Each path below is one point turned by a fixed rotation once a step. After each direction that follows a path, write how fast that rotation turns it, in degrees a step (0 if it stays still).
Each turn is a multiple of 5 degrees from 10 to 175, or 0.
Each row of a path follows its step; steps can be skipped.

step 3: [  6   5  12   9   1   0   0 -14   3   1   1  -4  24   5  -3   8   7 -13
  11   9   1  -3  -2   5   5   0 -21  -9   7   3  -7   1 -14   0  14  16
  11  -2   5   7 -18   1  -5   6 -11  -5  -6  -8 -15  -6  -7  -6 -12  21
   3  -8  18 -27   8]
step 5: [ -4   4   5  14   2  -8 -21 -27  12  19  -5  -8  17   3  -8  15   5   2
   6  12   2  12 -11   3   7   7  -5   7 -12 -14  -1 -11  13  19   6  -4
  -9   1   6  19 -10 -13   4   5   0   2  -7  -7  -7 -12  -1   1   0   1
  -2 -13   1  -6 -13]
step 6: [ -8   8  -3   9  -1   2  -3 -11  10   6  16  20  19  -6   5   9   1  -2
  12  18  -8   3   6  -3  -5  16  -4 -12  -2   9   2  17   8  13  -7 -17
   5  -8   5   3  -3 -12  17   5   0  -5 -13 -25  15 -13   0  15   9  -4
  -2   0  -9  -2   4]
step 9: [-10 -28  -7 -17  13 -11   1   2  -4  17  -3  -6  21   0  15   6   3  15
  17   6 -10  -8   4   8 -16  -2  -9 -11  10   0 -17  -2  -7   0   5  14
  11   6  -1   3 -12  -1 -10  -3  16 -10  -3 -10   0  -1   3   5  -5 -10
  -1  -3  -3  11   8]
step 13: [ -4  26   5 -12  -4  -1   3 -10  -4  10   6 -12  -1   6 -17   8 -12  -5
   4   2  -6   0   9   9   1 -24 -16  -8  12  17  -6 -12  -7  17   3   9
  -6  -9  16   4  -3  11  12   1   4  -6   5   4  -9  -4  13 -11   4   1
  -5  -3   8 -10  20]
step 15: [  3  15 -10 -16  18  -3 -20  -7   8   9   4 -11  12   7 -22  14   2   2
  -3   0  -8   2   2  -4   2   7  -3  -3   5  -4   0  -1 -15   4   9   3
  -1  -8   5   1 -16 -19   0   1  -5 -17  -7  -2  -7  -1   3 -10  -8   4
 -32  -1  18  -4  -1]
step 16: [ 11   7   0   5  14  -5 -12  -8   6   6   8 -18  14  -1  -9  13   8 -19
  11   0   2   2   6   6   0   7  -9  -1   4  -6  16  13  13  18  -2   0
   5   9   9   8 -16 -22  10  -5  -5   8 -11 -11   2 -13  14  -4  -1  14
  12   2   3 -12 -16]
step 22: [ -9  -2   9 -16 -10 -17 -16 -23  -6  13  -9  -5  18   4  13  -6   0   6
  19   3  -1  21 -13   3  -2   1 -11  -6  -1   4  -3  13  -5   4   1  -4
   7  13   4  23  -3   8  -9  -2  19  10 -10  -7   3  10  -2   5  -3   8
   6   0 -10  -5   4]
step 24: [-12  13   1  -8  -9  -4  14 -29   8  21   0   5  25   6  -2   4   1 -10
  10   6 -12 -12  -1   7 -10  -4  -4 -10   4   3 -10  -8  -8   9  -2   8
   8  -9  23   1  -3  10  10  -1  11  -4   8  -2   4  -9 -10  -5   7   5
   7   0  -9  -6  16]
step 26: [  5  16 -21 -11  22  -6  -5  -3   4  24  -3  -2  15   3   0  19  -7  -7
   6  -6  -5  -6   9  11   8  -8   2  -4  -2 -10  -7  -7  -9  15   5  14
   9  -1  16  14 -19  -6   1   3  -3 -11  -1   7 -16  -4   9   3  -2  -7
   4 -15  11   3  -5]
Directions:
[-7 -4  5  2 -4  1  3 -5  6  1  0  5 -1  1  2  3  1  2  2 -1 -2  4  2  0
 -3  1  6 -3 -1 -2 -2  2 -1  0  0 -1  0  3 -1  2  0 -4 -1  2  5  1  1 -2
 -4  3 -2  5  0 -2  2 -3  0  2  2]
25
[ 4  2  1 -1  3  0  0 -4  2  1 -1  0 -1 -2  2  3  1  6  2  4 -4 -1  1 -5
  1 -2  5  0  3 -3  0  2 -1 -1  6 -4 -1 -1  0  1 -1 -1  1 -5 -2 -1  0 -1
  2 -2 -1 -5  3 -1  3 -2  1  5 -7]
70
[ 1 -3  0 -2 -5 -1  0 -4 -3 -2 -1  2 -1 -1 -2  4 -1  2 -6  0  1 -7 -2 -3
 -3 -2  2 -2  3  0  1  1  2  0 -1  7  5  2 -2 -3 -4  4  1  3 -1 -5  4 -1
 -1 -1  1 -1  1 -2  0 -2  3 -4  1]
65
[-2  1 -7 -2 -2 -3  3  2  1  5 -2 -1  2  2  2  5 -2  5 -3 -4 -2  1  0  1
 -1 -1  1 -2  2  1  4  2  0  1 -3  1 -2 -5  4 -2 -3  5 -1  0  0  3  0  5
  3  2 -1  0 -4 -2  5  1 -2  5  3]
25
[ 2 -1 -3  3 -2 -1  1 -6 -1  0  1  0 -2 -3  2  2  0 -1  1 -1 -6  0  3  5
  4  0  1 -1 -1  4  0 -2  2  2 -4  2  0 -4  0 -3  7  3  2 -1 -2  2 -1  0
  0  2 -4  1  8 -3 -4 -4  2 -1 -2]
60
[ 0  7  0  1 -3 -2 -2  1  1  4 -1  0 -2  0 -5  3  4 -5 -1  3  0  0  0 -1
 -3 -1  3  0 -2  2 -4  3  0 -2 -5 -1  0 -3  3  1 -1 -2  2  0  1 -5 -2  3
 -2 -2 -5 -1 -5  4  0 -5 -1 -2 -4]
35
